In the data rows, the value 500 means zero.
A hidden rule labels the rows of this table. It goes by one to three of the table's principal directions, not those with the most spread.
<576 369 389 368 569 460 686 522 559 588 584 399 570 515 575 291 636 444 491 623 372 708 576 547 361 449 511 536 549 302 298 499 438 567 503 511 485 616 399 537 521 422 588 650 412 475 504 367> R
<459 516 459 473 517 497 472 530 422 533 427 496 503 467 535 562 544 516 530 504 518 412 516 548 451 517 467 489 460 563 518 574 481 480 574 550 461 406 537 470 569 507 485 424 520 518 466 503> R
<558 585 361 393 508 558 465 535 532 310 361 584 667 579 519 361 606 438 485 626 512 358 473 514 490 570 448 634 297 537 485 776 469 423 619 518 338 417 614 542 504 364 515 298 524 404 487 616> R
<399 445 518 377 472 405 382 478 339 582 637 493 407 537 563 607 622 500 505 594 659 410 525 665 436 487 482 462 439 591 553 516 550 418 497 581 521 305 483 488 586 554 453 419 447 594 440 488> R
<543 473 462 270 503 276 669 415 333 675 873 253 324 482 593 429 629 427 552 760 373 782 546 507 268 349 609 379 575 170 382 459 639 466 287 490 543 700 287 429 522 566 413 858 410 612 575 300> R
<416 593 514 569 455 578 524 532 484 437 556 479 516 454 504 414 346 423 536 475 331 544 360 369 512 519 419 523 428 487 350 465 528 580 403 473 595 704 503 362 527 424 539 495 548 368 552 690> M
<560 649 376 415 516 510 529 466 411 306 500 517 553 596 506 376 550 452 490 650 470 370 352 386 414 491 639 529 386 358 496 737 590 409 424 405 377 534 500 454 402 426 464 503 475 505 619 745> M
<539 478 488 394 362 554 452 460 770 400 609 520 570 493 425 271 391 366 425 573 539 658 480 382 640 404 406 698 429 381 426 282 524 427 572 358 423 719 512 612 291 512 471 483 448 275 428 402> R
<444 542 436 372 501 437 530 493 572 381 707 558 576 640 566 248 488 480 483 736 572 408 442 545 428 394 446 550 392 413 273 697 457 427 544 459 410 523 549 552 541 376 547 464 445 416 578 668> Z
<404 520 595 569 482 593 404 467 646 398 491 599 586 476 431 453 375 385 448 420 440 457 418 441 662 485 391 619 403 522 514 419 506 528 488 477 539 620 555 491 477 465 492 364 505 371 490 642> M
<432 471 335 368 560 313 556 558 200 536 666 464 434 719 677 493 767 669 535 699 755 295 560 746 252 511 631 380 488 534 466 787 465 407 502 596 437 93 463 492 563 431 574 566 444 747 501 609> R
<423 440 446 428 550 310 546 476 411 582 701 476 439 606 591 471 654 642 485 661 656 417 596 672 379 404 586 409 541 433 479 623 465 437 502 564 447 290 457 568 519 514 530 597 433 693 507 478> Z
<574 547 387 426 510 608 481 509 515 368 356 582 578 506 473 473 541 388 475 478 421 470 456 376 486 585 466 637 335 538 567 531 556 455 559 453 416 522 540 539 418 516 477 362 449 381 406 604> M
<743 590 560 309 439 459 441 363 680 412 435 477 548 433 358 497 609 333 477 630 508 656 532 443 666 464 566 623 437 389 735 570 648 315 508 475 342 578 560 591 394 546 240 440 525 481 538 183> Z
<473 531 622 529 375 528 363 510 678 536 525 513 496 468 389 456 457 505 424 559 612 510 456 470 705 436 499 527 459 495 572 457 466 449 579 490 476 550 522 529 430 545 471 397 561 478 547 398> M
<340 533 479 579 458 534 513 666 403 463 577 532 414 590 557 490 283 461 549 410 456 418 435 408 463 560 316 471 461 612 374 366 424 575 539 453 625 548 464 404 517 522 611 523 555 349 432 752> Z
<527 579 568 554 531 650 423 472 680 452 224 619 626 380 354 620 468 479 482 289 601 406 418 435 708 514 532 644 450 683 700 504 522 418 638 492 392 371 681 514 442 536 352 236 498 489 484 506> R
<646 557 572 454 577 547 551 411 522 519 331 476 533 352 405 670 572 350 549 355 370 646 473 426 562 548 579 565 509 512 707 502 656 472 423 528 507 544 546 435 530 536 294 471 482 533 512 353> Z
<473 566 448 445 511 584 420 501 485 373 411 591 650 536 527 447 604 446 495 546 552 359 436 575 503 578 449 616 297 612 493 744 509 461 546 568 440 394 633 472 595 339 516 266 502 446 479 648> R
<329 493 559 559 389 590 397 640 603 559 490 560 435 473 500 521 236 480 520 374 610 446 467 481 565 488 271 520 488 673 369 319 382 549 698 456 568 566 554 491 566 545 563 401 574 280 415 534> F
<374 493 498 669 480 629 368 621 555 525 311 613 587 492 496 534 519 645 447 401 585 322 536 580 602 610 386 527 377 753 527 580 331 574 676 622 499 327 607 535 571 456 660 237 584 486 401 585> M
<551 460 433 422 570 537 665 454 463 506 566 395 531 450 528 398 536 366 523 478 272 713 424 424 398 493 569 559 532 348 359 398 598 584 295 462 566 693 390 413 465 439 488 641 401 473 554 560> R
<551 488 451 506 612 557 596 599 488 432 369 525 629 595 491 448 586 444 505 440 444 431 466 486 532 579 516 563 478 552 535 567 414 516 543 519 478 375 502 443 473 434 537 437 487 529 515 642> R
<476 429 497 721 546 618 564 634 436 538 317 541 530 482 548 586 361 588 559 264 420 461 527 468 460 632 388 430 610 666 414 394 360 668 590 508 631 477 529 437 602 472 680 508 546 426 418 580> F
<406 520 386 642 429 833 400 650 665 398 136 596 638 385 476 392 231 471 472 281 395 388 375 364 562 592 311 652 416 658 270 379 347 664 688 404 463 686 584 497 464 415 663 256 597 162 453 730> R
<527 584 530 609 496 708 461 633 643 481 193 516 650 387 438 527 412 452 538 319 378 521 535 457 670 629 276 615 393 739 500 494 353 587 654 575 490 568 631 447 599 430 527 274 665 334 429 448> Z
<376 481 515 598 405 555 468 571 599 465 593 523 479 523 497 340 315 485 451 508 425 526 424 421 555 487 402 512 484 454 314 371 427 614 483 446 594 694 443 499 446 463 644 518 550 342 528 642> M
<509 461 548 491 448 442 378 428 750 389 591 641 584 623 439 338 508 595 373 670 727 375 541 582 653 388 512 560 470 467 515 584 421 387 620 463 361 404 578 727 394 486 528 380 468 506 538 481> Z
<385 424 582 481 494 408 488 497 368 650 686 434 421 481 546 563 600 488 515 547 494 559 499 610 474 496 496 431 499 519 501 452 535 531 402 622 643 422 433 403 609 517 506 515 467 611 490 469> M
<460 517 278 460 458 525 524 623 511 482 463 484 484 606 576 316 496 616 450 615 593 383 523 486 353 461 530 488 470 396 334 603 362 512 647 411 352 527 437 591 392 473 660 577 529 441 496 585> M
<567 436 521 478 469 478 499 484 463 520 531 511 430 515 456 556 517 490 483 484 552 547 452 432 513 515 600 479 570 502 590 363 576 450 479 444 533 427 447 517 388 615 459 521 417 545 492 477> M
<485 609 354 484 487 648 481 497 726 225 456 634 737 593 491 165 413 484 415 601 513 351 401 402 540 446 430 705 295 435 306 667 419 461 604 374 304 635 622 601 381 323 601 344 476 291 524 780> R
<525 473 540 577 461 750 399 560 710 376 293 654 666 482 395 464 368 395 447 294 519 473 419 383 703 595 348 707 397 707 524 314 442 517 652 425 503 532 618 533 419 485 540 231 473 274 382 607> R
<571 510 429 366 481 478 539 523 558 489 460 433 536 496 483 386 609 387 483 615 439 588 500 492 505 489 541 569 461 357 507 577 509 474 522 508 422 561 456 506 441 460 457 523 530 469 541 391> M
<703 397 698 534 497 663 464 430 703 564 262 468 605 274 322 633 539 287 490 267 290 842 517 445 776 624 459 649 550 605 691 220 586 582 420 572 627 639 519 474 502 530 361 360 513 428 457 180> R
<543 555 497 562 597 644 597 539 512 359 350 571 607 477 492 503 336 336 571 314 248 516 413 344 494 603 356 584 460 584 421 459 507 592 476 447 573 658 561 408 578 433 507 443 499 306 485 708> F
<523 495 523 352 454 218 611 394 457 683 892 281 293 507 575 393 554 573 515 831 504 711 595 579 321 267 645 293 660 118 349 570 558 466 342 481 495 713 322 531 542 538 453 902 500 643 673 215> Z
<484 557 587 559 530 606 482 465 557 351 465 609 604 481 441 527 355 353 526 344 415 473 397 377 620 542 378 622 418 608 545 401 562 488 477 450 558 564 606 428 504 476 436 371 464 366 451 680> F
<481 521 645 686 476 597 366 392 602 488 326 556 547 350 380 654 405 559 463 302 550 441 464 469 701 486 565 520 566 557 685 404 548 508 478 487 506 500 593 493 443 532 421 406 541 547 518 456> M
<532 514 398 431 612 461 679 541 422 453 589 467 556 598 588 373 553 460 548 582 364 525 501 490 349 507 477 498 472 432 347 613 465 527 450 502 498 530 463 455 563 412 559 594 447 496 531 633> F
<430 541 602 497 478 529 410 460 492 463 513 540 483 434 459 587 431 346 514 439 397 508 434 458 582 532 394 552 403 561 572 436 594 507 434 532 588 581 527 430 561 523 411 389 517 418 474 564> R
<675 429 333 389 488 493 551 508 546 477 399 488 527 552 503 408 648 532 447 588 565 555 586 483 422 515 616 546 529 383 538 527 489 444 602 433 352 455 453 652 335 530 534 569 441 505 443 344> R
<516 427 440 428 481 431 548 471 399 530 594 453 404 481 547 533 518 443 523 503 427 626 547 471 399 520 491 493 533 440 500 344 595 507 429 483 555 535 416 514 446 578 481 622 437 481 403 435> R
<603 610 433 427 581 439 658 481 327 509 456 429 413 476 519 644 562 449 605 437 425 570 485 416 358 543 628 446 543 453 617 597 646 454 408 487 491 478 481 407 511 541 360 664 489 586 515 469> F
<610 437 328 586 711 581 642 573 313 352 181 597 691 575 575 565 701 504 547 336 299 381 554 534 401 779 495 558 450 689 584 666 453 599 489 625 513 212 557 471 552 377 618 369 467 563 390 716> R
<574 468 517 410 496 540 483 464 554 578 433 445 515 385 451 540 601 389 484 486 406 662 534 486 539 515 495 574 455 479 583 425 560 500 487 543 495 581 473 505 499 548 415 453 476 483 453 313> M
<512 439 534 517 492 482 534 461 525 398 611 553 481 537 517 475 350 388 521 440 385 596 519 433 498 527 368 537 534 484 435 310 551 547 423 434 611 637 481 533 483 508 518 583 458 350 424 547> Z
<488 517 349 468 532 451 596 537 558 287 636 592 618 713 596 174 486 524 465 721 457 394 488 506 393 481 442 537 408 372 241 734 397 515 524 453 425 543 516 597 488 319 682 530 480 390 556 751> Z
<435 592 489 530 413 564 455 460 565 432 581 489 511 417 501 380 332 472 493 556 369 552 437 382 508 452 385 541 397 444 331 447 530 537 445 442 504 773 519 485 493 469 526 481 535 333 513 585> M
<485 542 393 391 494 375 673 573 521 527 758 380 504 621 612 172 531 526 508 823 430 580 512 516 328 371 498 425 488 213 184 719 387 526 505 479 452 695 407 487 561 362 635 725 527 466 639 504> Z
<463 593 363 586 493 537 514 590 356 269 428 614 533 646 605 451 343 572 572 486 534 252 441 465 374 613 407 467 459 617 352 669 443 517 562 432 481 414 600 478 540 374 634 469 568 371 486 823> Z
<445 463 577 662 492 651 398 463 598 524 364 565 596 381 455 591 433 601 478 288 568 474 516 545 637 536 435 567 501 717 521 368 462 555 529 540 531 440 618 517 523 478 531 325 498 490 416 495> R
<559 514 486 583 583 645 582 622 623 498 253 559 631 496 434 487 515 482 492 339 448 487 473 425 588 584 494 576 483 599 550 542 385 556 640 514 476 455 558 481 495 464 550 395 521 464 489 541> R
<598 413 487 434 503 531 533 478 569 633 386 435 439 389 444 605 521 467 495 366 533 658 556 469 503 469 584 531 634 468 593 282 545 488 544 440 465 529 441 557 396 637 401 584 443 515 440 255> R
<536 419 448 474 521 555 496 592 554 581 320 508 533 493 499 503 607 515 474 473 528 501 541 583 491 563 515 517 518 564 495 556 401 553 624 563 470 404 489 553 537 481 563 412 523 501 490 409> M
<486 442 462 442 488 513 528 538 619 463 602 526 544 603 501 330 464 478 449 549 583 503 486 489 519 429 475 575 500 449 390 411 428 475 566 413 456 526 468 567 397 488 558 519 429 430 490 559> R
<494 550 444 415 510 507 541 450 799 346 635 536 725 575 498 93 500 482 417 748 480 504 478 530 567 343 441 657 370 322 236 693 391 468 537 465 333 667 569 613 467 295 564 432 484 385 623 583> Z
Here are more rows. What is the label of each one?
<477 524 506 514 513 545 513 620 444 483 426 554 490 551 504 585 434 467 562 379 566 420 459 481 515 587 413 512 487 700 523 475 456 486 605 502 541 360 557 436 548 518 498 410 520 447 443 599> F
<578 475 518 643 570 754 470 589 527 381 43 685 618 404 422 730 355 355 560 76 361 438 452 360 610 758 329 639 478 847 652 338 499 587 645 490 578 420 651 466 542 533 485 228 515 290 321 618> F
<474 491 547 453 470 542 394 509 737 440 452 631 623 504 435 446 503 448 449 497 624 456 545 561 686 493 344 670 365 653 553 508 433 419 689 548 413 398 649 624 499 486 462 240 501 392 401 437> F
<577 477 636 502 434 549 436 494 606 682 386 427 426 334 383 666 501 477 499 381 551 675 529 482 643 492 543 495 589 559 663 325 534 488 545 519 529 540 489 494 485 631 373 480 543 530 489 180> R
<460 470 539 476 559 239 666 455 293 561 844 445 308 608 579 545 494 519 561 605 463 546 509 483 335 418 598 307 647 321 496 480 596 474 339 481 624 474 371 444 519 592 473 816 416 654 556 543> Z
<550 437 533 540 551 525 483 485 398 557 346 486 484 427 488 700 564 479 533 344 451 520 556 532 508 596 516 481 563 597 662 413 542 533 471 557 559 402 492 461 533 558 451 480 499 571 426 411> R
<561 473 544 457 530 363 554 484 422 565 569 429 407 552 517 548 566 506 524 587 509 529 544 565 443 466 605 372 629 377 551 574 515 488 440 517 524 474 415 488 541 523 459 665 526 621 600 383> Z
<494 462 572 528 556 371 453 412 571 445 619 633 511 635 475 498 601 623 420 605 652 365 557 619 564 453 581 462 498 519 610 651 484 420 490 554 458 284 541 661 490 518 506 439 439 662 541 543> Z
<380 554 426 449 327 445 477 559 558 517 758 404 436 558 558 216 385 582 462 763 608 504 447 478 446 337 486 455 475 295 217 520 418 481 542 403 439 689 430 504 418 445 613 632 558 408 593 525> M
<502 460 537 563 531 693 476 482 571 468 321 579 601 365 428 614 449 349 501 201 373 597 463 390 618 615 388 683 420 671 612 251 575 558 498 503 584 547 570 458 466 531 454 339 429 368 320 536> R
<557 463 522 569 488 399 552 508 429 585 582 439 406 544 536 546 501 667 524 544 574 533 601 542 442 482 563 340 654 474 495 487 452 506 489 499 529 447 451 532 511 547 556 675 523 619 519 366> Z
<627 529 429 365 513 526 558 475 621 397 499 524 584 569 458 368 521 436 475 563 582 517 458 418 509 435 563 613 477 418 496 518 523 378 572 372 351 519 527 569 359 499 431 501 410 448 516 502> Z
<478 468 321 307 399 500 552 623 409 547 641 380 409 555 604 330 471 410 522 647 484 601 481 437 306 473 416 519 452 387 263 376 476 500 561 397 484 659 363 471 441 525 580 628 466 335 433 502> M
<552 520 488 572 563 518 516 477 375 399 405 519 549 529 531 577 516 526 549 429 441 430 514 534 480 608 502 476 520 597 538 566 520 531 408 535 533 405 540 454 548 427 510 480 531 547 505 598> Z
<451 583 388 391 468 389 604 466 577 575 801 335 482 541 599 161 486 663 470 864 542 539 515 538 316 218 580 402 520 156 124 695 399 477 478 415 337 762 415 545 509 403 588 746 502 533 701 468> R
<477 533 526 597 598 409 551 511 407 613 409 478 418 477 515 692 531 652 544 417 544 394 592 570 448 481 593 345 626 519 633 618 454 510 529 566 481 355 505 492 579 567 467 600 562 693 535 429> F
<536 478 543 482 432 638 459 465 639 409 468 497 576 383 450 461 304 269 518 360 314 696 510 357 621 525 253 687 440 521 452 160 553 541 488 410 559 804 525 485 443 513 446 460 497 210 350 433> F
<463 397 548 380 436 356 538 442 486 804 808 261 314 410 541 456 565 543 478 680 497 769 593 581 397 301 577 369 634 249 371 319 518 523 385 506 552 708 288 501 513 610 481 781 454 615 557 183> R
<573 436 651 453 446 495 367 316 535 567 504 451 496 321 407 654 588 423 480 462 501 666 533 547 653 486 540 558 518 524 701 314 670 438 376 557 536 504 517 503 474 582 312 415 457 573 460 235> M
<555 464 535 408 464 384 561 572 443 610 578 451 336 522 511 612 511 408 562 500 494 660 585 492 456 546 447 435 561 507 583 411 537 484 543 527 593 494 432 499 545 616 443 631 526 476 419 282> Z
<483 578 479 710 581 598 560 689 155 405 269 615 435 577 534 815 391 479 636 160 392 311 428 332 438 810 404 417 475 841 700 460 517 568 525 518 687 274 548 298 569 572 558 441 550 480 338 828> Z
<594 495 588 550 523 672 477 493 551 434 284 523 605 380 404 613 418 315 540 257 335 599 446 384 660 620 395 635 485 654 612 286 556 539 473 486 574 574 558 407 489 513 402 354 507 377 432 496> R
<427 519 523 553 547 575 429 477 337 444 390 573 511 431 492 696 497 401 534 318 390 405 432 449 519 626 433 553 393 675 657 420 611 514 433 553 589 405 546 391 535 549 437 337 465 492 386 686> M
<544 487 489 487 638 366 590 426 385 461 556 596 478 631 509 627 646 599 508 473 673 358 511 552 432 495 698 444 567 532 700 636 583 374 472 508 456 162 539 548 456 556 426 549 360 738 497 593> F
<634 503 436 505 635 469 534 425 412 401 288 576 578 541 501 655 662 555 521 414 564 359 584 565 462 579 630 506 540 553 738 676 551 424 518 529 390 235 585 562 480 491 423 473 462 653 456 486> F
<664 491 539 380 476 404 494 448 688 457 555 544 520 604 404 446 633 511 435 620 714 557 570 539 642 448 612 565 514 470 675 555 517 328 572 480 367 350 533 673 351 553 388 485 459 589 517 289> Z
<453 407 518 434 393 391 422 502 542 617 686 463 416 540 506 429 611 577 423 680 655 556 563 610 526 433 542 462 500 439 498 466 473 457 532 550 498 429 428 593 446 553 545 519 482 575 487 336> M
<569 471 427 432 480 569 485 487 542 532 375 396 554 375 518 472 543 432 509 494 351 653 620 530 486 531 394 582 464 473 448 423 483 561 496 534 455 663 476 526 516 467 492 497 557 405 421 298> R
